[[ 16   2]
 [ 53 -54]
 [ 23  -6]
 [  4  14]
 [ -7  31]
 [ 12  -4]
 [ 48 -15]]
->
[[ 48 -15]
 [ 12  -4]
 [ -7  31]
 [  4  14]
 [ 23  -6]
 [ 53 -54]
 [ 16   2]]

[[-16   8 -36 -30  55 -14 -23  14 -51]
 [-13  27  -3 -24  14 -21  22  55  -8]
 [ 51 -10  16  70  14  35  16 -63  45]
 [-32  -1  -2 -30 -65  -8 -46  -5 -29]
 [ 22 -21  23  27 -33  24   6 -26  25]
 [-18  -3 -35 -14  30  -9 -34 -27 -13]
 [ 35 -15  24  47  24  13  52  -7  41]
 [-37   0 -34 -36  16 -19 -43   9 -38]
 [ 28 -27   9  42 -12  32  -3 -55  20]]
->
[[ 28 -27   9  42 -12  32  -3 -55  20]
 [-37   0 -34 -36  16 -19 -43   9 -38]
 [ 35 -15  24  47  24  13  52  -7  41]
 [-18  -3 -35 -14  30  -9 -34 -27 -13]
 [ 22 -21  23  27 -33  24   6 -26  25]
 [-32  -1  -2 -30 -65  -8 -46  -5 -29]
 [ 51 -10  16  70  14  35  16 -63  45]
 [-13  27  -3 -24  14 -21  22  55  -8]
 [-16   8 -36 -30  55 -14 -23  14 -51]]

[[  4   5  24 -40 -11  -6  -6  -6  14 -25   0]
 [-26  54 -32  24   8 -14  39 -23  38  14  39]
 [-35 -13 -26  27  55  13  20 -66  -6  13  16]
 [ 37 -53   9  36  -5  11  -8   3 -51   7 -28]
 [ 48  25  54   5 -36 -50  24 -37 -16 -44 -12]
 [-15   6 -31  46  23   4  16 -22 -11  27   6]
 [  5 -16 -27  11 -15  39 -38  54 -37  39 -34]
 [ -6 -25  25 -35  16   9 -34 -10 -16 -18 -33]]
->
[[ -6 -25  25 -35  16   9 -34 -10 -16 -18 -33]
 [  5 -16 -27  11 -15  39 -38  54 -37  39 -34]
 [-15   6 -31  46  23   4  16 -22 -11  27   6]
 [ 48  25  54   5 -36 -50  24 -37 -16 -44 -12]
 [ 37 -53   9  36  -5  11  -8   3 -51   7 -28]
 [-35 -13 -26  27  55  13  20 -66  -6  13  16]
 [-26  54 -32  24   8 -14  39 -23  38  14  39]
 [  4   5  24 -40 -11  -6  -6  -6  14 -25   0]]

[[  8 -32 -38   9   5 -54 -29  14   3]
 [-27 -38   2 -19  20 -19 -32 -43 -22]
 [ 52  -8   4  10  28 -17   8 -36 -36]
 [-23  21 -35 -38  30  -7 -31  35   2]
 [ 36 -17 -19  10  23 -41 -39  21 -23]
 [-41  -5  31   4 -27   2 -31 -19 -45]
 [ 51   9 -50  -6  20  -5  24  23   5]
 [ 38 -13   1  13 -14 -21  -3  66   0]]
->
[[ 38 -13   1  13 -14 -21  -3  66   0]
 [ 51   9 -50  -6  20  -5  24  23   5]
 [-41  -5  31   4 -27   2 -31 -19 -45]
 [ 36 -17 -19  10  23 -41 -39  21 -23]
 [-23  21 -35 -38  30  -7 -31  35   2]
 [ 52  -8   4  10  28 -17   8 -36 -36]
 [-27 -38   2 -19  20 -19 -32 -43 -22]
 [  8 -32 -38   9   5 -54 -29  14   3]]

[[ 14 -35 -17  13  13 -21   7  29]
 [-10   4  26  19  21  19 -11  -3]
 [ 13  19 -19 -38  -4 -14 -14  -8]
 [-23   5  29   8 -61  25  37  -4]]
->
[[-23   5  29   8 -61  25  37  -4]
 [ 13  19 -19 -38  -4 -14 -14  -8]
 [-10   4  26  19  21  19 -11  -3]
 [ 14 -35 -17  13  13 -21   7  29]]

[[  4 -18   1  42  -4   9  55]
 [-42  14   2  40 -16 -17  25]]
->
[[-42  14   2  40 -16 -17  25]
 [  4 -18   1  42  -4   9  55]]

[[-64  14 -29   9 -18  21  24  17]
 [ -2   0  -2  -6  -1  -2   2  11]
 [  3   0   0  -5   3  -2   1   5]
 [-13 -23  -3  38  -5  10 -10 -30]
 [ -7  20  -2  -4  -5   4   5  -2]]
->
[[ -7  20  -2  -4  -5   4   5  -2]
 [-13 -23  -3  38  -5  10 -10 -30]
 [  3   0   0  -5   3  -2   1   5]
 [ -2   0  -2  -6  -1  -2   2  11]
 [-64  14 -29   9 -18  21  24  17]]

[[ -8  -1   2  28]
 [ -7  21  -4  11]
 [ -4  33 -10  20]
 [ -9   6   8  -3]
 [-11  -4  14 -11]
 [ -7  -8 -24 -52]
 [ -8   1   8  48]
 [  0 -19  -8 -10]]
->
[[  0 -19  -8 -10]
 [ -8   1   8  48]
 [ -7  -8 -24 -52]
 [-11  -4  14 -11]
 [ -9   6   8  -3]
 [ -4  33 -10  20]
 [ -7  21  -4  11]
 [ -8  -1   2  28]]

[[-55  53]
 [-33  51]
 [ 17  38]
 [-73   6]
 [-52  56]
 [ 53  34]
 [ 34  41]
 [-54  45]]
->
[[-54  45]
 [ 34  41]
 [ 53  34]
 [-52  56]
 [-73   6]
 [ 17  38]
 [-33  51]
 [-55  53]]
---
[[-22  36 -33 -22  12  31  -8 -18 -20  27 -39 -10 -16 -12  29]
 [-34 -18  47  33 -15 -25  33 -13  14  38  -2   6   5  21   5]
 [-38  10  15  -5  -4  -4  12 -25 -10  46 -37  11  -1   5  52]
 [-15 -15  44  -3 -23 -48  12  -7  -6   7  -3  24   9  20  48]
 [-19 -11  39  41 -25 -30  33   4  15  11  24 -15  -5  27 -30]
 [-24  38 -18 -29  -4   5  -6 -18 -29  18 -36  -4 -19   1  51]]
->
[[-22  36 -33 -22  12  31  -8 -18 -20  27 -39 -10 -16 -12  29]
 [-38  10  15  -5  -4  -4  12 -25 -10  46 -37  11  -1   5  52]
 [-19 -11  39  41 -25 -30  33   4  15  11  24 -15  -5  27 -30]]

[[ 15 -10  16  34  -6   2 -15   4   3  -9]
 [  2 -11  -7 -34   6 -11  53   7  15   6]
 [-28  -5  42  -7  13   2   2 -52  15 -17]
 [ 19  43 -23 -26 -39  -1   6   8 -27  -8]
 [ 32 -28  17 -16  -8  29  -2  13  11  26]
 [-35 -15  -3  -3  46 -34  28  -2  12 -18]]
->
[[ 15 -10  16  34  -6   2 -15   4   3  -9]
 [-28  -5  42  -7  13   2   2 -52  15 -17]
 [ 32 -28  17 -16  -8  29  -2  13  11  26]]

[[-32 -30 -14]
 [ 44 -59  29]
 [ 57 -54 -17]
 [ 28 -49 -53]]
->
[[-32 -30 -14]
 [ 57 -54 -17]]

[[ -5  15 -18 -10 -12   0  25  10  -5   1  17   4]
 [-27  -5 -15   5   7   0   1 -13   4  28  -6   0]
 [ 18   5  15  13  -6  -1  -7  26 -19  -7  26   4]
 [ -9   0 -32   0   9  -7   9 -23   3  22 -34  -7]
 [ 51  18  46  13 -22  -2   0  54 -14 -29  48  -2]
 [ 14  -4  -8  23  11  -3  -4 -16  -1  29 -38 -15]
 [ 25  15   5  19 -10   2  10  29 -23  -1  24   3]
 [  7   4 -25  18   9 -11   4 -10  -6  31 -35 -14]]
->
[[ -5  15 -18 -10 -12   0  25  10  -5   1  17   4]
 [ 18   5  15  13  -6  -1  -7  26 -19  -7  26   4]
 [ 51  18  46  13 -22  -2   0  54 -14 -29  48  -2]
 [ 25  15   5  19 -10   2  10  29 -23  -1  24   3]]

[[ 11  -4  39 -41 -16  27 -17]
 [-11 -12  28 -44  -3  49  -5]
 [  1 -18  -9  35  25 -13  -9]
 [ -2 -26  26 -61 -26  33  -1]]
->
[[ 11  -4  39 -41 -16  27 -17]
 [  1 -18  -9  35  25 -13  -9]]

[[ -3  -4   9]
 [-23  19 -23]
 [ 43 -37  35]
 [ 73 -52  47]
 [ 56 -42  47]
 [ 73 -57  37]
 [ 14 -10 -14]
 [ 40 -46  20]
 [ -2  12  11]
 [ -6   3 -31]
 [  0   7  -4]
 [ -7   0  25]]
->
[[ -3  -4   9]
 [ 43 -37  35]
 [ 56 -42  47]
 [ 14 -10 -14]
 [ -2  12  11]
 [  0   7  -4]]

[[ 22   7  15  23  -1   2 -34  22  31  23  -9  -8   0   5  -5 -16]
 [-17   4  13   0  -1   4  55 -16 -30 -17 -20 -12  -2   4  -2   4]]
->
[[ 22   7  15  23  -1   2 -34  22  31  23  -9  -8   0   5  -5 -16]]
